(in the rows, 128 means zero)
Each path below is one point turned by a fixed rotation once a step. After each direction that follows a path, write how fast that rotation turns it, in degrees per step (0 if it stays still).
Each turn is a multiple of 5 degrees from 10 to 175, or 0.
Each row of a path follows its step; steps can be skipped.
Rotation 1:
step 1: 115 94 122 136 156 116 164 136 105 104 109 149 131 103 144 144 147 127 106 99 132 139 141 136 152 127 141 149 123 156 114 146 144 148 158 126 144 168 123 126 135 136 133 142 138 145 170 156 168
step 4: 153 110 105 152 115 64 123 114 80 126 134 122 115 115 136 95 135 101 105 108 118 134 114 122 131 108 128 155 125 165 137 115 134 115 124 134 113 163 142 143 119 136 137 123 132 126 117 170 150
step 9: 105 83 122 121 159 100 169 117 123 137 126 165 132 110 121 100 132 158 114 89 90 144 112 119 153 141 116 128 116 139 111 104 100 140 145 145 131 136 129 133 133 153 118 148 129 134 164 142 148
step 13: 94 103 89 120 140 105 162 143 124 121 151 169 129 123 106 142 125 138 153 112 131 120 101 93 125 133 142 132 142 155 135 143 126 141 150 166 149 101 150 131 133 143 171 160 116 136 129 122 132
step 23: 106 87 104 133 106 108 112 135 135 140 121 137 111 88 119 116 148 117 133 122 124 134 111 104 123 137 138 134 147 144 156 132 90 119 152 150 132 139 93 131 130 125 176 152 88 124 111 167 114
step 24: 97 122 79 95 130 120 149 139 113 88 115 136 143 142 143 153 127 129 136 99 143 138 149 98 141 132 162 140 140 139 95 144 132 103 165 136 108 135 109 116 129 163 132 130 145 130 109 139 155
step 28: 110 79 96 104 151 117 139 146 138 128 106 80 118 130 145 116 136 152 147 90 143 160 133 121 152 124 138 121 149 149 134 137 142 131 149 112 149 167 110 112 130 137 144 126 127 115 156 127 157
Speeds:
131 135 124 124 130 126 119 127 124 130 126 120 128 134 139 127 123 122 136 120 142 134 125 131 127 129 128 131 121 125 135 127 126 129 127 135 117 138 128 132 130 131 121 128 131 134 122 124 132 : 175
121 120 131 137 132 126 129 127 121 140 124 119 129 129 123 124 137 118 124 125 127 138 127 127 122 134 126 129 128 125 128 126 123 130 121 125 137 141 129 129 135 123 125 124 125 121 132 132 133 : 135
125 128 132 121 133 133 127 127 124 128 128 125 120 123 131 130 135 124 128 124 121 123 130 134 140 122 132 139 122 133 133 122 125 133 126 135 124 126 125 124 140 132 132 117 124 123 130 129 118 : 130
126 128 130 121 123 134 123 129 126 130 127 129 133 132 131 135 135 137 138 132 133 133 119 124 123 128 134 137 136 123 124 120 125 120 126 126 129 130 124 122 118 131 133 119 121 133 134 135 126 : 10
139 128 119 123 124 134 130 132 119 126 135 125 123 132 128 124 128 123 127 123 119 122 134 129 122 129 128 122 132 131 135 129 123 119 123 126 128 127 128 133 121 120 126 112 130 128 122 136 128 : 175
Rotation 2:
step 1: 117 132 174 140 147 128 129 124 137 128 124 109 116 116 128 90 165 129 104 143 117 130 145 123 100 115 131 134 125 140 76 145 163 155 109 119 95 119 172 132 114 127 146 109 143 117 138 154 133
step 2: 95 128 133 104 123 114 113 110 146 133 161 115 105 120 134 115 93 103 120 142 136 134 147 160 142 159 114 123 94 122 99 147 151 142 143 141 128 130 160 154 121 127 148 77 97 141 131 128 144
step 12: 157 121 137 129 111 126 130 159 181 150 151 145 119 152 135 110 150 115 146 153 154 156 117 153 125 134 99 139 141 163 126 127 114 104 124 141 164 141 140 146 125 109 166 120 147 155 126 123 141
step 19: 124 118 137 121 172 153 143 127 112 114 153 96 136 127 160 129 114 119 147 133 113 154 136 129 95 147 134 123 94 125 86 156 119 105 139 135 107 111 146 136 132 139 137 166 113 105 113 84 125
step 21: 113 124 136 121 122 163 120 117 150 116 108 112 87 154 134 149 127 99 124 153 144 149 152 185 169 150 128 131 107 105 145 133 121 144 110 102 142 152 120 117 139 129 122 136 102 138 152 122 121
step 22: 140 115 100 151 108 179 144 124 128 111 127 127 88 159 103 148 138 120 119 122 114 158 140 125 151 106 130 117 142 129 124 109 89 140 123 137 120 155 174 122 140 121 164 142 143 121 119 121 119
step 23: 142 124 135 111 128 133 147 141 146 95 113 125 103 137 101 146 120 142 148 128 109 156 108 118 110 114 129 122 149 124 141 143 137 137 123 161 126 134 183 109 122 159 95 126 91 151 84 113 125
Speeds:
127 142 131 132 138 127 125 136 130 132 132 128 125 129 126 132 128 130 126 127 130 131 132 133 124 127 114 128 122 126 141 128 132 124 139 118 125 128 134 116 125 127 129 121 129 123 130 133 125 : 95
129 127 128 134 117 130 122 132 131 132 139 130 128 133 129 127 128 125 126 125 125 124 128 112 129 126 129 127 130 120 136 132 139 135 127 134 132 121 126 123 120 129 132 124 125 131 134 115 122 : 35
131 124 124 124 124 129 137 140 129 135 126 136 123 127 129 135 127 122 127 128 129 142 122 118 134 130 128 127 126 131 127 128 119 132 123 118 131 129 130 119 130 131 114 130 127 125 127 126 127 : 25
127 133 131 120 126 122 130 126 122 136 131 128 123 132 122 126 124 128 142 119 137 135 128 135 132 131 133 120 124 127 126 113 136 123 128 129 128 122 132 131 124 129 126 130 125 137 128 123 121 : 175
136 123 144 131 129 133 126 139 120 125 126 128 130 129 126 131 133 126 136 122 122 131 120 129 132 123 126 120 132 120 120 127 128 124 128 126 126 136 128 131 123 126 135 123 129 120 129 124 138 : 100
140 122 132 124 137 119 121 134 133 129 138 125 126 131 123 126 127 131 122 118 139 125 130 119 134 129 124 132 128 137 126 129 130 129 122 130 120 129 123 131 132 129 127 126 131 135 130 136 134 : 25
120 127 138 132 131 134 133 129 129 131 133 139 131 130 127 119 128 120 122 132 131 124 125 130 126 127 121 137 121 124 123 126 132 127 128 129 119 137 125 130 124 124 119 141 133 132 132 122 125 : 55
Rotation 3:
step 3: 113 132 93 148 105 93 129 110 83 128 131 159 128 109 123 126 115 136 128 134 156 133 111 117 144 124 125 117 129 122 148 147 147 110 106 107 127 161 134 135 154 133 113 140 104 158 143 124 165
step 10: 122 104 133 116 150 147 113 128 126 132 122 145 141 112 105 135 141 152 137 121 143 111 119 134 153 127 84 145 130 155 105 127 118 159 97 140 132 128 114 164 174 130 131 137 104 125 135 121 96
step 14: 143 130 116 117 117 115 156 139 133 117 121 99 117 152 108 138 125 129 123 129 157 142 102 127 152 139 122 108 147 96 100 111 160 130 144 106 141 157 142 147 108 123 116 138 138 178 132 134 106
step 21: 132 139 154 143 133 143 137 109 143 119 129 146 118 94 130 113 120 114 114 120 169 86 127 113 156 117 130 127 173 101 145 92 132 123 111 116 129 144 127 139 153 117 126 130 113 115 104 133 150
step 24: 109 124 137 115 122 141 129 117 128 115 97 95 118 115 134 102 137 118 121 150 125 117 111 107 137 140 107 102 70 122 105 130 136 117 121 131 153 138 125 134 101 149 106 118 150 121 85 124 136
step 28: 153 120 110 143 140 152 119 149 88 154 120 123 137 143 110 134 162 152 141 128 124 90 114 146 169 149 116 125 121 125 167 125 140 115 127 139 120 100 135 132 153 126 142 127 143 126 136 110 149
step 31: 127 156 149 89 128 118 93 134 156 125 120 136 101 134 132 111 119 165 133 131 118 122 106 145 146 133 122 115 169 105 126 102 149 121 138 140 139 132 111 90 117 117 130 104 143 139 120 144 104
Speeds:
130 119 118 122 123 119 116 133 120 126 133 130 124 130 125 125 122 130 134 131 130 139 135 131 124 123 124 128 129 123 128 128 120 125 128 127 121 136 124 133 130 129 129 130 117 125 129 120 120 : 10
128 132 135 130 114 127 130 125 132 116 126 125 128 130 135 124 138 138 128 132 137 124 125 128 121 127 126 135 126 130 123 129 132 133 131 125 128 131 122 130 138 115 129 126 126 125 129 130 118 : 70
123 139 125 135 122 122 135 135 123 130 133 122 132 115 127 126 129 132 135 136 118 121 128 127 130 128 130 130 139 135 134 131 122 123 125 135 129 124 124 128 134 134 130 128 123 137 127 123 124 : 145
130 124 121 122 121 128 123 123 135 136 123 126 137 138 123 123 130 128 137 135 122 120 125 115 133 129 129 129 123 132 121 124 125 126 131 131 131 125 136 136 127 124 125 134 128 136 131 128 126 : 175
125 120 133 128 127 132 128 124 138 126 132 123 118 112 118 125 128 122 127 126 121 128 132 117 124 135 126 130 123 124 124 124 123 138 119 126 118 124 125 132 132 126 129 126 129 127 126 124 129 : 130
127 128 125 123 125 127 121 137 130 125 130 124 135 130 131 138 131 120 133 123 117 129 123 133 134 133 123 126 130 131 136 131 136 134 120 128 128 133 134 133 134 121 121 124 133 120 118 127 121 : 20
141 120 125 131 130 128 130 129 137 135 118 133 126 123 138 134 134 135 128 133 131 132 129 132 127 124 124 135 125 132 129 132 129 126 120 128 128 122 135 128 133 131 134 134 126 128 118 116 133 : 60
Rotation 4:
step 3: 129 143 123 113 134 117 95 134 101 128 78 119 140 144 131 140 126 143 165 132 117 144 126 153 113 139 147 99 110 130 139 113 115 130 108 117 154 107 147 131 86 117 144 131 131 132 128 158 126
step 7: 140 142 140 113 114 100 146 94 87 147 121 111 116 105 132 129 141 116 128 150 141 101 98 142 134 123 137 96 111 129 142 108 92 121 124 124 103 107 135 133 135 107 133 142 122 100 123 157 122
step 9: 178 138 126 136 130 134 124 146 150 137 115 126 155 131 116 130 143 115 121 122 114 143 112 143 150 119 120 132 134 148 138 146 133 116 155 121 136 90 137 112 94 107 165 139 122 108 98 139 99
step 19: 130 115 111 110 115 124 123 79 146 117 112 136 153 111 155 130 132 100 124 112 126 113 129 131 121 129 130 118 166 139 137 157 121 127 142 125 126 132 117 126 92 104 141 143 118 119 99 126 79
step 29: 126 139 114 130 150 117 85 90 102 112 103 129 150 108 135 136 146 136 129 128 139 145 98 132 148 109 119 94 140 135 149 120 122 141 139 132 138 156 108 147 129 105 143 121 112 101 123 137 106
step 31: 120 153 128 107 105 125 113 142 134 134 116 133 134 142 128 133 151 135 110 127 122 170 110 127 80 138 105 150 120 126 98 127 127 118 141 133 171 125 145 113 121 106 159 134 116 123 131 127 93
step 33: 103 116 108 100 129 93 134 107 96 128 125 130 113 111 144 127 137 104 132 115 158 151 119 133 120 181 133 112 159 146 123 127 111 150 116 125 123 113 105 110 123 107 132 130 103 122 120 124 143
Speeds:
144 128 125 123 128 129 134 133 123 122 124 133 126 125 137 127 123 129 129 130 133 118 128 129 129 123 134 126 123 128 129 122 123 124 135 133 130 123 133 128 114 128 128 135 140 128 120 134 126 : 175
Rotation 5:
step 7: 131 149 135 143 85 120 124 136 87 119 158 109 125 114 141 101 135 112 149 131 141 134 153 155 129 157 89 146 143 145 125 116 130 105 98 146 118 128 110 130 127 124 117 142 112 154 98 142 155
step 9: 117 145 146 150 120 151 146 133 125 131 152 135 93 134 119 114 150 140 139 113 118 89 168 136 141 142 119 124 148 104 134 112 152 118 123 134 94 90 157 110 136 150 150 139 158 136 123 116 109
step 13: 135 115 136 107 119 133 115 140 146 110 144 140 145 151 133 105 106 94 110 141 144 109 136 115 106 132 122 85 139 124 121 163 110 120 117 167 139 121 131 114 150 167 122 126 105 165 131 149 142
step 16: 145 109 105 138 90 163 128 140 88 128 137 115 151 128 105 92 121 131 136 133 164 145 131 150 118 125 134 132 76 125 127 130 113 137 145 113 125 128 139 146 148 162 127 128 115 135 116 120 158
step 21: 115 112 145 157 139 111 125 152 149 82 116 113 144 132 131 127 141 130 134 158 126 154 166 94 123 116 120 138 131 112 147 158 127 146 134 134 133 141 138 105 157 133 106 116 135 89 112 96 129
step 23: 119 96 130 109 152 136 102 124 139 137 141 131 150 125 141 131 124 103 103 151 120 128 132 124 98 121 65 136 151 143 139 124 102 145 95 147 108 114 114 115 145 125 94 130 136 146 105 125 147
step 27: 120 117 131 133 104 140 170 139 135 150 132 118 111 128 144 129 147 117 156 108 129 126 170 123 140 150 141 174 120 115 137 148 131 137 132 144 111 108 159 141 129 101 103 121 101 141 95 108 143
Speeds:
124 125 136 132 122 127 122 116 132 127 127 129 126 127 134 130 128 132 129 125 121 132 138 132 123 126 126 136 134 131 138 121 127 125 121 126 121 138 126 131 138 125 125 120 136 123 134 132 137 : 20
124 137 139 127 128 131 125 129 129 142 131 130 135 129 126 132 123 128 133 138 126 123 130 130 127 116 131 117 139 130 127 123 136 137 129 131 123 129 133 127 124 130 135 130 128 132 133 129 129 : 70
135 124 136 114 127 138 135 131 130 136 128 132 136 126 132 135 129 126 123 127 120 136 125 130 129 128 134 127 131 129 125 135 127 121 117 127 134 137 125 128 136 132 125 132 131 129 121 128 122 : 145
122 128 132 123 130 129 125 133 139 127 136 124 125 120 129 135 128 118 131 125 127 140 123 130 131 134 118 135 125 122 126 123 126 141 131 127 128 131 125 131 126 132 135 126 122 130 128 139 130 : 115
130 129 134 130 124 129 127 128 125 113 124 129 142 130 130 127 129 126 126 124 131 138 134 126 118 118 126 129 134 124 127 132 123 127 130 126 131 129 128 129 113 132 127 119 126 140 127 127 124 : 135
Rotation 6:
step 3: 132 134 125 71 116 128 150 139 153 119 107 132 117 129 127 146 138 105 118 101 139 131 123 91 131 112 120 139 133 98 152 109 117 135 126 123 168 121 152 98 95 141 103 138 113 116 130 122 113
step 8: 95 103 111 115 107 113 146 108 142 133 158 135 125 156 105 153 138 109 151 134 146 144 117 135 120 128 145 134 94 137 150 168 144 133 136 132 124 132 90 145 123 125 126 132 152 119 123 82 123
step 13: 131 118 95 112 123 121 131 135 139 92 137 157 135 139 138 102 107 130 96 131 138 99 168 118 121 86 124 126 123 153 116 127 119 124 136 149 144 116 119 105 133 131 108 140 168 100 119 163 116
step 15: 113 154 142 128 138 122 151 123 120 119 88 95 136 127 159 118 94 114 127 117 124 121 116 110 107 149 132 190 145 148 120 130 117 103 147 159 121 121 110 103 129 109 128 122 125 117 110 130 144
step 16: 155 97 123 121 108 126 127 112 135 109 113 126 119 138 103 153 131 130 166 141 124 132 110 105 119 123 141 169 144 120 167 131 107 144 169 142 133 148 139 121 162 145 127 119 154 96 140 135 137
step 18: 120 132 89 125 125 130 90 126 80 134 113 118 129 143 134 151 140 115 115 148 108 123 147 134 116 142 137 135 127 134 164 131 106 108 126 125 86 113 123 151 115 119 134 171 154 142 139 115 149
step 19: 159 137 130 167 107 134 94 132 122 144 131 165 131 133 96 117 122 125 139 120 116 142 145 137 123 121 161 126 129 137 141 146 118 136 130 96 87 121 114 130 93 136 130 105 116 124 162 153 107
Speeds:
125 133 121 135 136 130 134 126 128 136 124 128 126 131 138 131 126 128 122 129 135 130 129 123 124 132 134 123 119 140 126 140 126 130 128 122 131 133 137 131 132 132 121 118 129 117 127 128 126 : 55
132 136 123 125 127 120 122 118 124 136 129 133 132 135 124 124 133 124 123 123 134 141 123 138 132 126 131 128 139 126 127 138 122 124 127 126 134 130 131 120 131 131 132 132 127 134 130 121 126 : 25
141 136 129 135 127 133 119 124 125 130 124 128 129 127 137 122 136 123 132 137 130 134 127 128 121 125 119 122 126 117 125 126 129 125 132 133 124 120 132 136 130 128 129 116 128 130 129 131 134 : 10
Rotation 7:
step 2: 145 147 159 108 131 111 143 128 134 104 123 107 125 146 140 103 170 167 94 145 144 151 119 134 150 115 148 153 143 125 136 124 125 98 106 153 123 165 123 121 105 114 104 110 119 132 146 168 142
step 7: 142 122 107 134 126 107 143 121 110 133 94 92 153 129 114 96 117 108 115 159 104 130 162 122 146 128 131 120 124 128 124 79 139 93 103 124 157 128 161 161 111 133 135 133 150 138 164 116 115
step 14: 142 122 153 74 123 118 124 136 134 128 128 137 124 132 131 140 149 145 133 94 102 79 120 136 171 99 126 140 148 130 131 127 122 145 109 98 121 107 121 150 149 106 133 115 127 167 109 130 90
step 18: 132 146 79 120 163 97 147 153 128 132 129 137 107 117 138 112 119 118 117 135 147 141 173 141 104 124 132 138 136 131 118 87 161 135 141 134 157 94 132 148 130 141 138 118 125 159 110 94 151
step 21: 157 147 144 116 148 143 103 135 147 164 121 132 120 152 156 91 156 101 148 119 147 137 117 137 112 134 147 149 151 137 105 113 139 144 145 173 130 149 113 98 101 133 87 114 120 116 124 140 114
step 32: 140 98 147 130 130 155 111 143 143 146 145 114 159 162 161 124 156 104 101 129 102 115 121 140 155 148 99 166 133 119 154 134 150 158 129 145 120 136 155 149 129 123 102 100 114 105 155 124 117
step 33: 156 124 125 81 127 138 131 130 111 124 129 104 73 133 115 118 142 176 134 119 119 122 136 121 110 138 170 120 129 128 132 107 117 125 99 117 115 108 114 129 150 172 104 112 95 146 102 122 121
Speeds:
126 121 129 127 120 129 127 118 126 131 126 133 129 131 133 127 125 122 129 125 124 134 120 123 137 131 132 123 118 139 114 132 123 121 125 127 136 123 139 124 126 130 134 126 126 127 134 125 126 : 20
131 129 132 126 136 125 134 124 120 134 130 125 139 133 117 128 127 124 124 139 130 127 128 126 131 137 125 130 125 122 130 142 130 125 131 122 127 121 131 125 128 131 124 124 121 137 129 128 141 : 145
132 131 131 134 126 125 123 120 132 134 128 124 123 125 134 123 129 114 125 129 133 124 128 123 121 142 128 134 135 130 130 121 136 130 119 122 135 124 125 128 136 134 129 131 124 121 126 123 131 : 125
121 132 126 132 135 132 124 135 122 127 132 127 122 116 133 132 128 121 128 132 124 123 126 128 133 139 128 128 120 122 131 126 131 122 126 128 129 129 138 130 121 125 119 123 136 122 135 139 127 : 170
122 133 114 126 122 127 130 135 126 118 128 124 126 129 125 119 129 134 126 140 129 135 120 119 132 126 125 131 130 132 131 123 126 121 127 126 136 125 123 127 134 140 122 131 122 128 132 133 127 : 140
133 126 124 117 130 132 129 122 121 121 123 122 139 119 128 133 130 132 133 133 137 123 134 128 130 133 124 131 122 127 127 129 133 131 130 128 135 131 127 120 120 132 135 136 129 118 124 125 119 : 120
